A: 3 groups of rows, each row roughly a mix of its group's hidden directions; one row fits no group
A (112 x 10)
array([[ 10,  38,  -1,  10,   3, -12,   0,   1,  -8, -55],
       [-17,  19, -26,  35, -15, -39,   2,  21, -10,   9],
       [-41,   5,  11,  -2,  12,  26, -36,  16, -22,  13],
       [ -7, -14,   1, -29,  18,   8,  16,  41,  23, -31],
       [-22,  12, -23,  13,   0,  22,  18, -16, -32,  39],
       [ -4,  -6,  49, -18,   0,  32,   9,   6,  -6, -32],
       [-30, -15,  23, -12,  -3,  45, -13, -18, -24,   5],
       [ 28,  59,  -7,   1,  10,   3,   6, -12, -16,  -2],
       [ 26,  15, -31,  -1, -13, -44,  23,  -5,  21,   0],
       [-30,  27,  -8,   0,  13, -39, -10, -20,  32,   6],
       [-30, -30,  -4,   7,  -3, -28,  -7,  20,  29, -32],
       [-43,  10,  13,  -9,   4, -30, -24, -24,   6, -23],
       [ 15,  -6,   5,  -9,   1,  39,   6,   8, -24,  49],
       [  4, -51,  -3, -13, -11,  35,  10,  12,  -8,  20],
       [ 28,  -6,  19,  -9,  21,   5, -36, -33, -16, -21],
       [ -9,  29, -12, -10,  20, -20, -32,   5,  42,  11],
       [  1,  34, -33,   6,  11,  -5, -11, -11,  -7,  47],
       [-32,  42, -15,   5, -10, -18, -15, -14,  -5,  31],
       [  4, -44,  26,  -9,  -8,  10, -18,  22,  -6, -34],
       [ -4, -45,  31,  -7,  -5,   1,   9,  20,   6, -36],
       [-14, -23,   2,  -9,  -9,  15, -52, -33,  -4,   0],
       [ 25, -24,  20,  -9,   1,  17,  -7,  53,   1,  -6],
       [-11, -31,  42, -11, -19,  20,  -8,  18,   0, -28],
       [ -2,  32, -18,  20,   5, -27,  20,  29,  21, -27],
       [ 26,  49, -12,  25,   6, -22,   0, -16, -15,  -2],
       [ 19,  15,  -2,   3,  -6,   9,  46, -23,  -1,  40],
       [  6, -17,  20,   5, -13, -20, -21, -34, -26, -36],
       [  9, -32,  33, -25, -10,  32,  -7,   3,  11, -29],
       [ 42,  36, -16,  14, -14,  12, -28,  -4, -16,  -4],
       [ 13,  -9,  33, -11,  -5,  38,  22, -13, -30, -21],
       [-18, -30,   8,  19,  -2, -17,  41,  29, -17, -10],
       [  3, -24,   0,  15, -18, -39,   3,  38,  23, -18],
       [  2, -45,  30, -14,  -6,  27, -12,  -9, -17, -22],
       [ 35, -23,   5, -18,  26,  -6,   6,  36,  -6,  29],
       [ 13,  42,   8,   5,   4, -24,  -4, -22,  14, -40],
       [ 17,   4, -25,   7, -18, -11,  46,  37,   9,  -3],
       [ 17, -10,  -3,   8,   4,  -1,  63,  12,  -8, -16],
       [-15, -28,  -3,  -4, -19,   7,  32,  46,   2, -17],
       [  4, -35,  16,  -3, -10, -18,   4,  39,  28, -27],
       [  5, -15, -10, -26,  -5,  43,  18,   8,  39,   5],
       [ -6,  19, -33,   6,  -2, -53,   1,  17,  15,  -3],
       [ 26, -21,  38, -32,  13,  18,  14,  17,  12,  15],
       [  7,  30, -34,  10,   7, -19,  19,  19,  25,  30],
       [-11,   0, -21,  26, -12,  -7,  38,   3, -14,  44],
       [-14, -23,  24, -10,   8,   4, -42, -40,  -4,   0],
       [ 32,  49,  -7,   6,  -4, -24,   5,  22,  16,   8],
       [-12,  16, -14,  18,  22, -15,   7,  52,   3, -22],
       [  3,   7, -30,  -8,   9,   0,  23,  35,  35,  29],
       [ 23,  35, -23,  14,   8, -25, -19, -26, -21,  18],
       [ 13,  35,  -5,  14,  11, -10,  44,  34,  -2,   4],
       [-11,  -2,  36, -17,  -5,  25, -16, -30, -27, -25],
       [ 36,  19, -15,  30, -11, -24,  26, -23,   6,  11],
       [ -2,  -8,  20, -17,  -5,   9, -18, -59,   6,  16],
       [ -9,  40, -28,  -7, -11, -25,  31,  15,  20,   9],
       [ 22,  26, -19,  23, -19,  38,  27,   9, -15,  -3],
       [ 10,  58, -19,  12,  11,  -6,  27,   0,   2,   5],
       [ -2, -48,  26,  -7,  -3,  13,   3,  34, -23,   2],
       [  0, -12,  -7,   8, -19, -30, -29, -50,  -4,   1],
       [-30,  55, -13,   4, -15, -16,  17,  -1,  -1,  11],
       [ 13, -38, -30, -22,  -2, -11, -24,  21,  11,  25],
       [ -2, -21,  23,  -4,  14, -45,   7,  35,  10, -16],
       [ 35,  35,  31,  -8,   6,  -6,  -5, -12,  -5, -35],
       [-24, -46,   8,  -3,  -3,   9,   8,  35,  22, -16],
       [ -4, -52,  21,   4, -18, -10, -15,   6, -15, -30],
       [-18,  15, -18,  21,   3, -39, -31,  13, -23, -21],
       [  4, -43,   3, -26,  -5,  38, -12,  14,   9,  22],
       [-19, -33,  -1,  12, -10, -10,  -5,  36,  16, -39],
       [  3,  44, -16,  10,   0,  -4,  15, -44, -16,  12],
       [-12,  39,   4,  19,  -6,  -3,   3, -40, -26, -22],
       [ 24,   5,  -8,  -1,  -8,  46,   1,   7, -16,  42],
       [-48, -15, -18,  16,  12, -16,  12,  21,   0,  28],
       [-25, -17, -21, -20,   6,   9, -16,  42,  13,  29],
       [-33, -23,  -7,   6,   1,  -1,  19,  36,  32, -24],
       [-27, -23,  22, -10,   4,  37, -24,  20, -26,  -8],
       [ 29, -26, -29,  22, -12,  -8,   0,  37, -15,  18],
       [-21,  18,  -3, -18,  20,  11, -51, -14, -14, -15],
       [-33, -23, -14,  -6, -10,  16, -25, -43,   6,  13],
       [-14,  -2,  -9, -14,   8,  -2, -21, -35,   5,  52],
       [ 23, -37,  27,  -6, -17,   1,  -1,   2,   0, -44],
       [  3,  36,  24,   5,  15, -29,  18,  15,  13, -35],
       [ 18,  36, -22,  29,  -9,  -6,  38,  15,  -5,  13],
       [-14, -12,  40, -12,  -8,  20,   1,  -3,   9, -47],
       [ 38,  25, -14,  27, -15, -23,  14, -27, -11,   9],
       [-12,  34, -12,  22, -11, -10,  -8, -46, -13, -20],
       [-29,   0,   1,  15,  16, -41,  17,  34,  19, -10],
       [-30, -37,   5,  10, -10,  24,  19,  18, -33,  -9],
       [-33, -36,  19,  -6, -13,  29,  22,  20,   9, -13],
       [-12, -27,   5,  -3, -13, -18, -22, -53, -12,   8],
       [-32,  -5, -20,  25,  -4, -30, -26,  18, -18, -25],
       [  7, -22, -15,  18,   5, -45,  27,  28,  12, -12],
       [-24,   6,  13, -22,  16,  48,  -4,  -3, -10,  31],
       [-22, -51,  17, -15,   7, -22,  -8,  14,  18,  15],
       [  5,   1,  -5,   0,  11, -31,  21,  21,  45, -31],
       [  0, -44, -12, -27,  -3,  -4,  13,  28,  33,   0],
       [-13, -45,  28,   2, -16,  23, -18, -14, -25,  -5],
       [  5,  -1, -15, -16, -11, -41,  26, -14,  40, -11],
       [-10, -52,  25, -16, -11,   6, -21, -20,  -1, -15],
       [ 24,  -5,  16,   3, -14,  27,  20,  -8, -51,   7],
       [-22,  10,  23, -13,   0,  11, -40, -33, -29,  -4],
       [-18, -38,  35, -10,  -3,  24,  -7,   0, -15, -31],
       [  5,  45, -22, -15,   9, -22, -35,  -5, -18,   4],
       [ 22,  58, -15,   9,   6,   1,  -9,   2,  -1, -26],
       [ 16,  -8,  46,   6,  -9,   9,   6,  -3,   2, -47],
       [-13,  51, -16,   2,   6, -11, -23,   2,  22,  25],
       [-11,  45, -33,  22,   2, -19,  22,  -4,  19,  -4],
       [  7,   0, -36,  18,  16, -31,  -9,  40,  14,  12],
       [ -1,  59, -29,   9,  13,  -1,   0, -11,  -1,  14],
       [-44,  -1, -13,   9,   4, -31, -17, -14,   3, -35],
       [ -2,  44,   4,  -2,  12,  34, -17, -10, -22,  28],
       [-16,   9,  40, -12,  13,  -6,  -7,   8,  23, -44],
       [  3,  37, -27,   7,  -1, -12, -35, -17,  24, -24],
       [ 16, -28,  33,   1,  -2,  -6,  26,  13, -15, -41]])

which group is each row in? (one row of each group first)
[  0,   2,   4,  20, -12,  -1,  19,  19, -15, -58] => (9)
[ -2, -24,  44,  -3, -20,  20,  -7,   2, -31, -24] => (29)
[-12,  34, -22,  18,  24, -20,   0,  42,   6,  -5] => (14)

[  5,  28,  30,  -9,  10,  28,  -7, -25, -40,   0] => (29)
[  9, -10,  17,   5,  -8,   6,  -8,  21, -17, -59] => (9)
[ -2, -42, -18, -20,   1,   5,   2,  38,  25,  17] => (14)
[-24, -31, -11,  -5,   3,  -2,   3,  55,  10,  -8] => (14)
[ -5,  27, -38,   2,  16,   0,  -8, -16,   0,  46] => (29)
[ 11,   2, -23,  15, -13,  11,  37,  43,   4,  23] => (14)
[  4,  -9,  30, -37,  18,  41, -19,  -7, -11,  -6] => (9)
[-37,   3, -21,   8,   6, -15, -26, -19, -29,  31] => (9)
[-19, -61,  13,  -7,  -4,  -2,  -9,  -5,  23,   0] => (14)
[  6,  32,  15, -24,  28, -12, -15, -33, -20,  19] => (9)
[ 29, -19,  17, -13, -31,   3, -28,  32,  23,  -7] => (29)
